In the rows, zero is written as 128.
Turns in one plane each, and the order they were made in; the first pair answered
turn L:
[146 146 157 175 115  75  50  96 171 156] |-> [121  73 150 159  45 119 106 106 175 154]
[136 156 167 148 138 126 108 131 123 123] |-> [120 127 174 157 117 135 113 125 136 122]
[131 112  83 103 127 114 158 113 125 119] |-> [137 136  85 106 147 102 142 106 118 122]
turn P:
[144 149 156 113 161 117 137 146 103  98] |-> [106  96 143 117 158 106 145 136  98 129]
[167 154 138 108 106 158 168 165 134 118] |-> [139 121 107  90 135 139 178 159 111 152]
[151 162 114 104 202 149 132 123 106 122] |-> [ 86  70 118 128 174 152 133 104 124 154]
[ 98 114 144 125 174 109 128 139  79 143] |-> [ 93 100 173 158 125 130 114 130 116 128]
turn N:
[135 134 148 138 104 132  96 120 139 122] |-> [114 128 160 135 133 120  99 123 115 136]
[145 174 169 113 153 137 144 141 114  75] |-> [156 163 136 149 110 132 103 110 180  76]
[143 113 117 130 106 142 123 115 150 128] |-> [119 102 128 131 148 119 120 114 132 149]
Now pairs of rows:
(2 to 3 turns a pair)
[150 127 123 106  92 156 161 150 114 105] |-> [123 122 104 108 167 102 133 137  93 153] : L, P, L
[155 146 107  87 155 134 128 138 111 135] |-> [156 163 128 102 161 132 108 136 114 124] : L, N
[147 166 112 122 161 129 102 142 113 129] |-> [ 98 114 162 143 145 138 114 147 107 142] : P, P, N
[146 207 149 135 169 116 114 143 110  98] |-> [ 65  91 169 181 113 129 108 117 138 135] : P, P
[ 86  84 115 128 138 112 147 119 116 167] |-> [ 81  83 165 159 110 132 138 121 129 145] : L, P, N
[108  88 130 157 122 111 109 130 134 117] |-> [137 139 150 146 144 113 112 152 117  95] : P, N, N
[128 145 141 121 134 140 147 136 114 112] |-> [119 145 148 123 148 132 149 131 103 118] : N, N, N
[155 159 131 153 174  94 111  91 127 121] |-> [123  99 140 115 150 128 188 119  82 119] : P, L, N
[107 149 185 152 110 120 108 119 146 123] |-> [115 146  95  92 162  93 136 120 110 151] : P, N, P
[133 154 152 125 142 141 137 149 110 122] |-> [113 121 148 124 125 144 153 148 103 130] : P, P, L
[105 122 135 146 129 109 122 144 148 147] |-> [127 152 127 131 148 103 124 150 136 141] : P, P
[164 160  74  80 101 147 157 135 145 108] |-> [ 86 110  95  91 172  95 149 130 104 164] : N, L, N
[ 81  68 116 139 122 115 146 110 128 148] |-> [144 134 150 143  77 160 146 130 151  82] : P, L
[150 147 108 131 154 143 103  95 164 137] |-> [130 138 120 102 188 136 135 114 113 142] : P, N
[167 144  72  99 119 136 132 130 145 119] |-> [115  94  77  98 150 116 136 126 117 157] : P, N
[109 124 153 121 141 131 151 145  92 122] |-> [126 118 148 135  90 154 143 136 136 110] : P, N
[ 83 108 164 170 139  97 117 119 117 166] |-> [129 171 184 134 145 125 155 153  80 120] : N, L
[152 127 107 112 101 138 144 120 143 117] |-> [118 117 128 108 157 114 148 125 101 135] : N, N
[145 177 151 130 131 133 125 164  88 106] |-> [108 108 146 119 100 146 157 163  78 122] : P, P, L
[125 153 161 161 126 154 138 150 115  96] |-> [ 98 109  94 142 164 115 134 129 109 146] : N, P, P
[ 97  98  98 155 130 103  85  95 165 171] |-> [ 82 101 139 166 149  98  84 105 144 168] : L, P, N
[123 122 156 105  85 136 125 112 140 108] |-> [124 151 159 121 125 107  92 105 139 119] : N, P, N
[142 136 106 104 164 120 111 122 127 140] |-> [139 140 122 123 160 116  90 119 140 136] : N, L
[124 164 134 115 122 118 137 163 109 134] |-> [103 136 123 117 128 110 142 157 104 152] : P, L
[160 174 143 113 132 129 138 159  95 102] |-> [153 120  95 100  88 147 165 150 115 113] : P, N
[125 128 120 135  74 151 143 123 133  95] |-> [120 131  97 154 107 112  99 100 148 126] : L, N
[158 136 132 122  82 154 109 136 133  83] |-> [145 133  87  84 147 119 126 134  93 117] : L, P
[128 139 161 157 128 145 116 131 130 111] |-> [135 145 118 150 142 125  99 113 147 133] : P, N, N
[136 126 191 168 133 136  91 144 137  92] |-> [159 140 118 160 155 104  66 121 160 117] : P, N, N
[113 117 166 168  80 131 105 126 173 112] |-> [103  92 165 133  80 151 164 141 131 105] : N, L, N
[161 170  85 135 183  84  86 126 126 137] |-> [181 138  79 114  75 156 155 146 144  95] : P, N, N
[128 122 125 169 104 134 105 118 180 147] |-> [139 170 116 144 173 105 101 128 141 154] : P, N
[181 145  87 105 143  98 105 112 136 121] |-> [180 147 101  87 161  97 119 124 110 117] : N, N
[154 113  92  88 110 147 163 138 118 118] |-> [153 108 116 102  82 162 151 140 138 109] : P, P
[109 155 143 155 151 132 123 132 117 125] |-> [102 150 122 150 161 120 121 126 112 137] : N, P, L
[126 156 128 109 193  90 130 143  82 145] |-> [ 85  72 165 159  89 133 134 127 137 141] : L, P, L
[124  52 109 100  71 177 199 128 122 100] |-> [186 148 140 149  63 172 122 118 183  64] : N, P
[ 87 150 142 113 163  82 169 127 117 153] |-> [137 195 126 138 124  95 130 110 173 128] : N, L, N
[137 172 172 136 143 126 108 143 118 106] |-> [128 136 163 159  95 140  99 126 157 107] : N, L
[ 97 107 164 189 140 116  87  99 130 148] |-> [148 179 180 166 156 128  99 128 106 108] : P, N
[146 195 168 156 153 104  72 128 143 114] |-> [ 68  91 151 161 145  89  83 109 135 163] : P, P
[170 146  85 103 114 140 143 126 133 121] |-> [138  96  86 128  92 138 127 107 158 141] : N, P, L
[124 128 173 154 161 110 149 136  84 123] |-> [174 171 115 162 143 103 113 117 136 120] : N, N, P
[125 131 110 123  98 133  63  98 172 131] |-> [111 125 145  66 129 152 143 145  75 116] : L, N, N
[156 122 143 124  83 140 121 139 127 100] |-> [148 144 147 134 143  98  83 128 114 122] : N, P, N
[118 116 102 132 106 126 138 121 133 124] |-> [123 136 127 152 118 116 109 112 142 120] : P, N, P
[111  84 158 157  69 159 125 126 159 112] |-> [150 150 120 165 127 113  68 104 178 127] : P, N
[137 120  84  88 147 133 158 137 107 136] |-> [165 162  85 100 152 131 135 135 121 121] : L, N
[159 161 127 114 103 156 162 154 122  93] |-> [102  96  75 126 140 104 126 113 133 164] : P, N, N
[188 175 125 128 164 110 112 132 138 129] |-> [121  94 109 132 175  93 118 113 128 176] : N, N, P
[111 145 121 111 162 107 126 151 107 135] |-> [108 132 152 115 116 143 149 162 116 107] : P, N, P
[ 99  69 143 130  78 150 153 166 129 124] |-> [140  98  81 134  66 139 115 142 177 127] : L, N
[ 98 115 127 133 161  81 123 137 110 143] |-> [150 132 100 138  83 121 124 132 163 113] : N, N
[126 172 140 117 189 106 110 134 101 135] |-> [ 70  80 134 122 139 124 142 129 102 155] : P, L
[110 110 158 137 109 151 141 150 113 117] |-> [154 161 136 127 121 147 131 151 122 107] : N, P
[123 117 135 173 108 132 104 111 165 130] |-> [107 133 178 167 149 125 114 131 120 126] : N, P
[147 144  76  95 140 127 109 113 143 142] |-> [143 151  88  79 153 134 131 131 113 136] : N, N
[112  88 151 126 119 141 145 129 123 135] |-> [118  84 146 135 108 138 136 122 137 134] : N, N
[162 137 123 128 157 143 133 150 119 140] |-> [160 131 119 143 136 137 114 135 152 142] : N, L
[112 135 105 121 173  88  95 130 132 155] |-> [107 128 141  95 157 126 156 163  92 130] : L, N
[145  91 101 111 119 144 141 130 136 135] |-> [145  96  97 110 147 131 140 133 120 144] : N, L
[132 145 134 124 143 124 126 134 126 126] |-> [133 124 118 127 117 135 127 125 146 125] : P, N, N
[130  90 102 146  55 166 149 107 187 125] |-> [169 213 127 123 189 114 123 130 116 115] : N, P, P
[ 96 135 197 145 164 123 120 136 121 131] |-> [114 122 184 132 105 169 153 143 137 106] : L, N
[135 102  69 130 116 139 158 124 135 118] |-> [142 150  86 134 175 108 134 127 116 124] : L, L, N
[103 114 121 140 167 115 140 125  95 158] |-> [132  97  98 137  89 153 153 118 136 138] : N, P, N
[ 58  57 162 142 109 123 162 130 116 149] |-> [ 93  70 137 145  51 152 164 128 156 118] : N, N
[128 129 103 135 147 111  86 104 139 113] |-> [101  98 156 146 126 136 114 117 121 103] : L, N, P
[163 190 134 116 162 122 130 145 105 102] |-> [153 154 123 167 106 122  87 106 178 115] : N, L
[167 144 129 137 134 133 101 107 158 114] |-> [159 138 105 101 164 124 130 113 119 126] : P, N
[103 109 142 135  87 137 114 118 151 126] |-> [113 152 150 136 138 103  90 123 133 129] : P, L, N
[ 77 102 120 158 138  99  86 106 149 163] |-> [136 144 150 151  68 160 120 132 167  96] : L, P
[138 136 113 136 102 125 124 121 158 130] |-> [118 125 106 110 141 108 147 132 119 147] : P, P, N
[140 127 145 107 140 169 152 174  98 110] |-> [ 97  66 116 130 129 149 126 141 129 154] : N, N, L
[164 119  96  90  84 180 172 138 126 134] |-> [134 118  73  83 167 122 142 123  99 184] : L, P, L
[133 153 153 159 125 143 121 131  93 118] |-> [102 107 113 152 136 122 125 115  95 154] : N, P, P
[114 132 158 165 115 119  94 131 151 121] |-> [148 172 126 142 142 108  94 132 140 116] : P, N, N
[164 128  98 106 115 127 141 155 105 121] |-> [121  85 134 157 102 117  99 134 135 142] : N, N, P
[131 145 155 140  87 119 106 125 141  99] |-> [116 145 174 124 127 107 118 137 103 107] : N, N
[117 123 151 136 127 138 128 138 123 126] |-> [144 139 121 137 121 133 116 128 140 124] : N, P, N
[164 149  82 140 111 136  96 105 168 109] |-> [117 133  92 110 192 101 125 123  91 141] : P, L, N
[135 145 148 143 141 119  95 126 129 137] |-> [110 108 144 143 134 117 106 121 133 148] : P, L
[121 126 155 165 117 130 123 115 121 160] |-> [153 150 147 151  99 144 137 123 127 136] : N, P, N
[140 129  71 120 130  97  93 109 129 159] |-> [170 153  82  87 119 131 136 136 108 123] : N, N
[131 164 159 133 161 120 120 140 107 125] |-> [136 156 134 159 131 116  90 113 153 133] : N, N
[146 151 127 113 167 111 131 132 113 148] |-> [131 103 123 104 110 145 169 136 121 141] : P, L, N
[147 152  81 105 163 123 125 143 103 130] |-> [136 154 107 124 183 109 102 141 101 136] : N, L, N
[117  88 102 107 127 138 126 115 137 121] |-> [124  98 106  94 126 144 144 128 126 105] : N, N
[119 121 114 143 131 108 106 124 137 150] |-> [105 106 145 134 124 126 137 145 114 139] : N, P
[ 94  73  59 127 110  94 121  93 134 132] |-> [117 143 160 106 134 127 163 157  62  73] : P, N, N
[153 150  61 103 153 115 144 129 118 135] |-> [ 96  91 102 111 157 116 158 134  96 154] : N, P, N
[110 107  93 151 119 132  95 105 130 123] |-> [126 151 146 146 132 143 106 136 102  90] : N, P, P
[ 98  72 130 171 122 128 103 146 133 172] |-> [166 170 108 131 176 118 106 166 102 146] : P, P
[104  82  97 112 109 130 142 120 133 147] |-> [149 141  71  96 143 116 132 125 126 136] : L, N, L
[165 177  87  81 152 121 177 114  88 130] |-> [142 122  81 143  67 138 135  73 182 140] : N, P, P
[140 139 102 174 104 122  64 107 200 134] |-> [ 62  54 144 124 129 137 157 148  99 153] : N, L, L
[ 96 104 154 145 152 115 113 138  96 150] |-> [134 161 165 141 159 123 106 146  99 126] : P, P
[120 129  60 143 155  95 107 121 130 159] |-> [107 123  97 112 169 113 160 152  75 141] : L, N
[116 100 123 129 120 122 138 128 121 137] |-> [117 122 153 137 128 120 131 140 112 123] : P, N, N
[ 72 113 144 146 110 107  77 104 139 161] |-> [ 98 131 164 147  67 141  87 111 157 127] : P, L
[157 160 126 140 130 147 112 126 151 107] |-> [141 152 105 136 158 123 103 118 142 134] : P, N, L
[111 122 140 165 159  97  87 106 145 146] |-> [158 159 155 159 106 142 110 125 159  96] : L, P
[119  96 103 145  82 142 108 102 170 144] |-> [ 80  83 131 108 147 124 149 129  94 162] : N, L
[ 99  77 113 133 144 122 136 120  81 174] |-> [164 167 119 107 159 136 144 141  67 126] : N, L
[188 143 131  80  76 166 176 153 127  84] |-> [ 90  87 215 172 113 117  88 122 143 142] : N, N, P
[139 157 131 141 170  81  97 112 151 156] |-> [157 167 156 155 124 111  95 118 180 128] : L, P
[ 97 100 127 143 139  81 109 120 141 139] |-> [115 104 142 143  85 122 128 127 154 104] : P, L
[140 125  62 120 141 104 100  98 154 160] |-> [153 148  69 117 143 108  94 105 154 149] : P, P, P
[104  80  94 140 128  98 106  88 150 165] |-> [108 128 140 106 191  99 137 128  78 146] : N, L
[148 155 123 114 116 143 115 143 117 102] |-> [136 128  88 103 114 139 123 135 121 121] : P, N
[176 136  63 111 147 114 124 112 161 131] |-> [158 110  97 140  95 133 111 102 193 123] : P, P
[113 110 102 106 136 124 159 153  96 148] |-> [ 99 106 144 165 125 110 101 130 138 154] : L, L, P
[145 145 133 111 112 154 141 138 136 109] |-> [128 110 110 127 103 148 127 117 158 129] : N, L
[111 125 137  90 130 146 149 149 113 128] |-> [ 95 107 121 119 131 126 110 127 146 156] : N, N
[155 169  80 121 150 117 120 128 125 142] |-> [127 118  68 113 145 121 140 124 114 158] : P, L, L
[162 161 202 129 151 122  78 140 101  91] |-> [ 88  62 191 136 145 110  91 119  97 145] : P, P
[128 158 105 118 198  85  99 120 107 160] |-> [122 147 155  95 167 130 165 162  63 122] : L, N
[ 79 154 201 157 152 140 100 133 146 121] |-> [115 190 166  99 183 143 144 154  98 108] : N, L, P
[ 93  90 133 149 139 104 107 123 117 130] |-> [141 157 132 134 162 106 105 137 109 101] : P, P
[190 150 114 109 142 147 124 138 115 114] |-> [162  92  96 128 101 149 113 114 152 142] : N, L, L
[130 147 163 147 143 148 119 136 120 115] |-> [104 105 145 134 144 145 142 131 105 137] : P, P, L
[134  94 126 112  59 173 185 132 133  99] |-> [139 110  90  75 112 147 200 140  91 114] : P, P
[122  97 122 133 100 115 137 116 132 151] |-> [134 111 134 117  96 134 158 134 115 133] : N, N
[148 110  78 127 111 110 109 104 161 144] |-> [147 124  96  82 139 128 172 143  96 124] : L, N, N
[122 121  96 106 148  77 127 129 129 138] |-> [149 144  95 111 126  90 118 128 154 119] : N, N, L
[138 143 156 136 164 135 156 156  89 117] |-> [166 145  82 116 153 130 156 143 111 124] : N, P
[163 131  70  76 164 125 155 125 104 129] |-> [160 106  52  90 124 135 152 110 139 130] : N, P, L
[131 161 154 146 139  95 101 129 142 145] |-> [ 96 108 136 145 123  98 114 122 144 163] : P, L
[163 169 126 118 127 135 129 132 127 115] |-> [135 144 109 119 165 103 113 121 122 146] : L, P
[100  86 126 133 125 122 138 126 127 148] |-> [136 152 135 129 167 109 127 140 103 130] : N, L, L
[145 154 111 126 114 128 138 127 142 101] |-> [126 128  96 111 116 123 157 127 127 116] : P, P, L
[112 102  95 119 120 127 144 121 127 141] |-> [120 112 133 134  87 149 139 126 142 117] : N, P
[106 105 149 136  82 157 112 118 150 115] |-> [ 94 110 176 114 115 155 136 140 105 109] : N, N
[ 98 105 200 146 107 154 151 142 103 115] |-> [143 118 148 158  56 166 128 119 166 105] : L, N
[142 101  83 110 145 113 143 125 127 150] |-> [104  79 139 135 153 115 140 130 119 153] : P, N
[ 69  96 156 136 152 109 124 121  98 159] |-> [166 192 143 137 112 139 104 130 144  99] : P, P, N
[ 97  78 169 151  79 144 120 109 173 118] |-> [168 195 150 112 171 111 107 134 128 101] : L, L, L
[137 100  72 114  98 129 130 116 126 145] |-> [104  91 112 139 133 105 104 114 116 167] : P, N
[ 95  91 148 119 137 133 147 135  98 143] |-> [128 129 169 126 107 157 149 146 112 107] : P, L
[128 142 181 133 193 102 116 140  61 133] |-> [150  86 110 159  54 150 108  97 169 125] : N, N, L
[115 127 125 132 176 104 110 111 119 153] |-> [118 119 118 145 164 105  96 101 138 155] : N, N, N
[113 100 143 111 135 141 145 132 119 140] |-> [117 111 155 137 114 143 116 127 150 130] : P, N
[159 128 128 120  99 149 121  98 187 130] |-> [126 130 172 147 139 125  98  95 171 145] : N, P
[116 132  99 121 161 102 111  86 156 122] |-> [ 95  97 122  93 141 133 162 106 119 113] : N, P, L
[ 91 103 119 117 155 111 131 124 115 158] |-> [132 151 125  94 143 141 157 149  99 120] : N, P, L
[141 120 127 130 139 107 104 118 125 153] |-> [149 127 146 139 110 130 106 122 141 132] : L, P
[146 147 139 154  76 142  94 114 197 108] |-> [128 182 202 134 156 129 119 149 114 102] : N, P, N
[130 126 105  94 137 119 144 147 105 135] |-> [116 129 125 136 151  98 101 129 128 147] : L, L
[142 136 126  86 148 131 170 149  88 124] |-> [132 120 171 130  84 161 150 141 134 103] : P, P
[139 141 117 102 119 145 159 131 122 128] |-> [137 131 101 101 119 137 155 124 123 137] : P, N, L
